Each named move below is a turn or a mirror, shown by a few rows before and after it. Which moves, in which order, take the first row of each later pair to the second? The first pair is answered.
D (before |-> after):
[  9.0 -26.6 -13.1  26.4  -1.9 -18.4 -10.2  11.0  20.8   4.6] |-> [ 15.5 -13.0  -6.5  29.6 -26.0 -18.8   5.3   7.4  -2.1   5.1]
[-10.7 -71.6 -24.2  52.0   6.6 -23.0 -25.3 -30.4 -11.3 -21.7] |-> [ -1.5 -57.4 -11.0  58.7 -26.3 -26.3 -11.6 -35.2 -39.2 -29.5]
[-12.2 -13.5   0.6   3.3  21.1  43.4 -36.1 -12.6  15.7 -29.4] |-> [  0.0  15.5  19.4  12.3 -27.8  36.0 -12.1 -14.1 -30.5 -33.4]
[ 22.4   6.8  -1.4 -35.1  30.8   1.5  14.1   1.8  40.7  16.3] |-> [ 33.4  37.5   7.3 -21.7 -17.4  -6.3  37.6  -6.0  -1.9  13.0]
X (before |-> after):
[ 28.1 -25.3 -13.4 -33.2  28.1 -11.7  24.6  -7.5  13.1  10.2] |-> [ 35.8 -16.6 -11.2 -26.2  11.1 -18.3  29.0  -5.5  11.8  17.4]
[-24.9  -0.6 -13.2 -21.9   4.1  12.5   4.9 -17.9 -34.9 -13.0] |-> [ -9.9  14.8 -11.0 -13.9 -20.5  -3.0  15.6 -13.2 -45.8  -2.6]
[ 14.8 -25.1 -41.4  -6.7  -2.2  11.7  -2.3 -23.9  -1.6 -47.3] |-> [ 34.7  -8.5 -38.0   5.8 -38.9  -1.6  10.2 -24.3  -2.9 -38.9]
A (before |-> after):
[ 19.8 -44.3 -45.7   2.2  31.4   5.2 -21.5  -8.4  24.3 -32.9] |-> [ 34.8 -36.3 -55.8  -6.2  26.3  -1.6 -17.4  -8.1  32.1 -26.7]
[ 15.3  11.0  -1.4  30.4 -26.6   0.0 -22.9   9.5  31.3  -4.7] |-> [  3.2  -0.5   4.3  33.9 -16.6   6.2 -27.8   9.0  23.7 -12.7]
[-34.2  -9.5  31.2   7.7  21.9  21.7 -30.8   1.0 -28.3 -18.5] |-> [ -3.3  27.4  14.6 -41.5  36.2  30.9 -13.5  13.2  10.5  -1.6]
[ 41.7  31.1 -29.5  41.2 -31.0   4.4 -56.8   2.9  35.9 -16.5] |-> [ 15.2   7.2 -17.1  60.8 -30.6  10.0 -66.3  -1.0  20.3 -28.0]
F (before |-> after):
[ 39.4 -40.4 -17.0  13.4  20.5 -13.9 -19.2 -14.6  37.1 -29.3] |-> [ 13.8 -52.0  -4.8 -35.7  41.9  -0.6  20.6 -25.5   4.1 -31.2]
[ 39.5 -13.2 -17.6  11.2 -39.5  36.3  45.3 -15.7 -27.5 -37.3] |-> [ 42.8 -13.7 -18.1  23.8 -46.9  30.2  34.1 -15.9 -24.1 -37.2]
[ 13.6  19.3   9.8  16.7  -6.8  -4.6 -11.1  12.6  17.6  23.6] |-> [ -4.6  13.7  18.7 -23.8   7.9   4.5  19.2   9.6 -10.2  13.0]
N (before |-> after):
[ 20.0  30.9 -25.3 -19.7   6.0  11.3 -16.2   8.8  21.0 -16.2] |-> [ 11.3  38.3  -5.0 -32.4   0.1  17.0  -2.6   2.6 -12.2 -25.0]
[ -8.2   8.2  -6.7 -85.6  76.2  58.8 -19.2  12.8  51.3 -15.5] |-> [ 50.1  35.9 -39.6 -85.1  37.4  27.3   6.4   9.8  70.7   7.4]
[ 25.8   6.7 -13.2   5.0  -0.2  13.8 -18.8   4.1  33.0 -11.0] |-> [ 22.1  27.8  -2.7  -9.3 -27.5  10.2  15.1  -4.9  -3.6 -13.7]
Now pairs of rows:
Each pair is 2 to 3 moves apart.
[ 61.8  15.5 -12.5  32.3 -31.7 -29.4   0.2   6.3   5.4  38.2] |-> [-24.0 -20.9  18.4  25.6  38.5  39.9 -60.3  -7.7 -28.8 -12.9] => N, F, X
[ 10.0  -3.0  -5.2  14.4 -14.7 -23.8  36.4   7.2 -50.9   7.9] |-> [-13.8 -20.5   0.2  -6.4  28.1  -2.0  17.8  -0.1 -58.8 -17.6] => X, D
[-20.9   0.3  51.3   3.2 -13.1   7.7  -4.5   3.5 -47.1  12.3] |-> [ 24.0   1.6   0.2  38.4 -17.2 -14.0 -42.5   3.1  27.8  21.7] => F, X, N
[-47.4 -35.1  26.5  -8.3  39.4   9.0 -25.7  20.8  13.8  19.9] |-> [  0.7  13.4  25.7  -8.7 -31.1 -37.8  31.1  23.8   2.2  57.3] => X, D, N
[ 41.5  -2.0 -31.4  40.1 -30.3 -14.8 -29.8 -12.5  42.1   3.2] |-> [ 12.1  11.2 -14.6 -57.4  19.2  37.2   2.6 -28.0  -1.5 -36.4] => N, X, A
[-12.7  21.7  24.2  76.6 -21.3   6.7 -39.5   1.5  14.7  24.7] |-> [-40.5  37.8  55.1  31.8 -24.1  18.4  16.9  -7.8 -45.8   7.4] => N, N, F
[-26.0 -10.3  -7.2 -41.2  49.3  17.6 -24.8  -8.3  18.8 -19.7] |-> [-35.0 -11.3  10.0  25.8  27.6  -2.3 -59.2   7.6  31.9  11.3] => X, N, N
[-14.3 -31.7  -8.6  30.5  31.9  27.2 -46.3  -3.6   9.0 -31.9] |-> [-23.2 -36.9  -8.3  28.1  40.3  17.8 -40.2  10.9  22.8  -5.8] => X, N, D
[ 24.5  43.5 -12.9  30.6 -39.7   1.7  -4.7   2.4 -46.1 -20.3] |-> [ 54.4  37.6 -43.9 -13.1 -19.3 -11.1  10.4   7.9   4.7  -5.2] => D, N
[-27.7   3.5  19.0 -14.9  26.6  23.6 -29.8  -5.0 -16.6 -25.7] |-> [ 19.9  28.8  -0.7 -22.0 -18.0 -26.6  33.2   2.1 -11.8  20.9] => N, F, X
[ 26.0 -12.4 -22.3 -10.4 -15.0 -29.5  24.4   6.0  23.2  13.1] |-> [ 23.3   5.3 -19.2  15.8 -44.5 -18.4  16.0  -4.1  -7.8  -4.3] => X, D, F
[  0.8 -12.0   6.2  16.3 -22.5 -42.2  20.5  21.7  11.5  61.9] |-> [-24.0  -6.0  19.4 -57.2  29.4   0.3  24.4  13.5   5.2  40.9] => N, X, A
[-27.8 -80.9 -22.0   0.8  36.2 -21.8 -12.1 -24.5 -13.2 -28.3] |-> [  2.4 -60.3 -29.2 -35.3   9.7 -39.2  42.9 -27.1 -34.9 -19.9] => N, F, N
[-20.9  11.7  10.8 -42.1  13.4 -11.0  27.3  11.2 -21.9  -7.9] |-> [ 29.3  39.6 -14.7   0.9 -27.3 -21.7  -1.0  12.1   8.5 -12.1] => F, X, N
[  9.2 -13.6 -24.3 -52.8  17.9  18.4  25.8 -14.8  -3.3 -24.7] |-> [ 48.4  18.5 -33.8   6.2 -33.0 -13.1  14.7 -10.8  10.9  -1.4] => X, F
[  9.4  18.5  -7.9  15.9  -3.2 -24.6  -3.9  17.0  10.7  46.0] |-> [ -2.1  23.2   0.0 -39.0  29.9   0.4  12.4  13.0  -7.5  29.6] => N, X, A
[ 10.9  68.7   7.9   4.6 -34.2  38.9 -16.3  -5.2 -35.0 -37.4] |-> [ -5.1  62.1   4.8 -45.4  26.6  58.3 -18.5   3.1  -4.9 -33.7] => N, A, F
[-10.9  23.8   9.2 -46.2  -3.1   2.4  24.4   8.3 -25.6 -26.5] |-> [ 11.7  33.4   0.8 -23.3 -30.4  -9.6  25.3   7.2 -26.2 -14.8] => D, N, D
[-53.6 -11.1  48.4  21.8   8.6   4.4 -20.7 -16.9 -40.3   0.4] |-> [-11.6   6.8  30.0  44.6 -25.9 -38.0  -9.4   4.3   1.1  53.5] => X, D, X
[-23.5 -20.2   3.6 -21.5  48.1  27.3 -19.6 -14.6   3.4 -29.4] |-> [ 25.0   0.5 -22.2  29.3   4.1 -11.9 -36.0   1.1  43.3  10.4] => F, X, D
[ 38.1  18.7  -9.9  26.2 -50.9  -6.2 -19.7 -15.3 -19.3 -19.2] |-> [-26.5 -15.9  22.1 -28.5  12.1  23.4  -8.3 -19.5 -44.3 -28.0] => N, N, F
[-15.0  50.8  41.0 -46.0  -7.4  12.6  38.6  11.4 -43.1  12.4] |-> [ 13.3  54.5  22.1 -31.7 -18.7 -21.4  36.1  25.9   1.7  57.6] => D, X
[ 44.3  33.7 -17.7  31.9 -17.7 -22.4  -7.2  12.3  26.1  13.2] |-> [ 12.1  50.8  18.6  36.6 -30.9  -1.7  -2.2   0.4 -29.5  -5.0] => N, F
[ 11.3  13.0  27.9  21.4 -33.5 -44.6   9.3  25.7   7.2  52.8] |-> [-53.9 -14.7  53.3  -9.4  26.3   3.9  -6.7  16.2 -22.9  13.7] => N, X
[ 53.7  12.7 -43.7 -78.3  17.8 -22.2  22.5 -11.0  50.0  12.5] |-> [-56.8 -44.7  18.8 -51.5  54.8  20.0  -8.1 -23.5 -37.4 -27.0] => N, A, N
